76; 74; 96; 21; -30; -34; -125; -149; -204; -197; -195; -213; -281; -266
-305; -99; 5; 38; 66; 115; 136; 150; 168; 209; 262; 259; 272; 257
-612; -3; 161; 205; 274; 347; 310; 295; 345; 352; 401; 282; 303; 262
=>
-612; -305; 76
-3; -99; 74
161; 5; 96
205; 38; 21
274; 66; -30
347; 115; -34
310; 136; -125
295; 150; -149
345; 168; -204
352; 209; -197
401; 262; -195
282; 259; -213
303; 272; -281
262; 257; -266

-106; 424; -33; 499
203; -260; 559; -24
-258; 125; -371; 461
244; 350; 455; -207
-281; -253; -446; 337
12; 21; -382; -542
=>
12; -281; 244; -258; 203; -106
21; -253; 350; 125; -260; 424
-382; -446; 455; -371; 559; -33
-542; 337; -207; 461; -24; 499

-210; -524; 270; -231; -198; -33
-241; -223; 566; -59; -638; 320
458; 293; -591; 248; 660; -660
-126; 144; 311; 53; -421; 393
-113; -164; 541; 54; -618; 132
=>
-113; -126; 458; -241; -210
-164; 144; 293; -223; -524
541; 311; -591; 566; 270
54; 53; 248; -59; -231
-618; -421; 660; -638; -198
132; 393; -660; 320; -33

-561; -209; 565; 299; -462
-386; -187; 403; 204; -337
92; 55; -122; -72; 103
-341; -66; 270; 177; -261
674; 319; -684; -366; 605
138; 84; -120; -93; 158
364; 77; -312; -192; 276
=>
364; 138; 674; -341; 92; -386; -561
77; 84; 319; -66; 55; -187; -209
-312; -120; -684; 270; -122; 403; 565
-192; -93; -366; 177; -72; 204; 299
276; 158; 605; -261; 103; -337; -462

-212; 527; -174; -137; -206; 569; 447; 496; 544; -254
-18; -95; -41; -17; -37; -86; -100; -88; -91; -26
15; 232; 136; 180; 85; 574; 209; 235; 264; 70
=>
15; -18; -212
232; -95; 527
136; -41; -174
180; -17; -137
85; -37; -206
574; -86; 569
209; -100; 447
235; -88; 496
264; -91; 544
70; -26; -254

291; 7; -284; -611; 388; 291
223; -33; -203; -477; 308; 251
=>
223; 291
-33; 7
-203; -284
-477; -611
308; 388
251; 291

237; 26; 123
525; 72; 288
226; 28; 123
304; 38; 166
126; 16; 69
147; 17; 82
187; 28; 95
=>
187; 147; 126; 304; 226; 525; 237
28; 17; 16; 38; 28; 72; 26
95; 82; 69; 166; 123; 288; 123

-267; -445; -207; -238; -1; -489; -226; 309; -44; -410
359; -338; 336; 280; 333; 288; -151; 314; -563; -200
-576; -425; -399; 35; 49; 175; -345; -522; 262; -673
-273; -269; -282; -218; 51; -461; -125; -95; -180; -401
-283; -336; -299; -108; 204; -344; -177; -362; -234; -537
-283; -356; -292; -103; 212; -334; -190; -350; -232; -558
-679; -376; -489; -162; -174; -119; -301; -229; 439; -508
-234; -470; -205; -196; 134; -469; -225; 150; -215; -480
-187; 360; -171; -34; -358; 273; 198; -99; -115; 403
=>
-187; -234; -679; -283; -283; -273; -576; 359; -267
360; -470; -376; -356; -336; -269; -425; -338; -445
-171; -205; -489; -292; -299; -282; -399; 336; -207
-34; -196; -162; -103; -108; -218; 35; 280; -238
-358; 134; -174; 212; 204; 51; 49; 333; -1
273; -469; -119; -334; -344; -461; 175; 288; -489
198; -225; -301; -190; -177; -125; -345; -151; -226
-99; 150; -229; -350; -362; -95; -522; 314; 309
-115; -215; 439; -232; -234; -180; 262; -563; -44
403; -480; -508; -558; -537; -401; -673; -200; -410
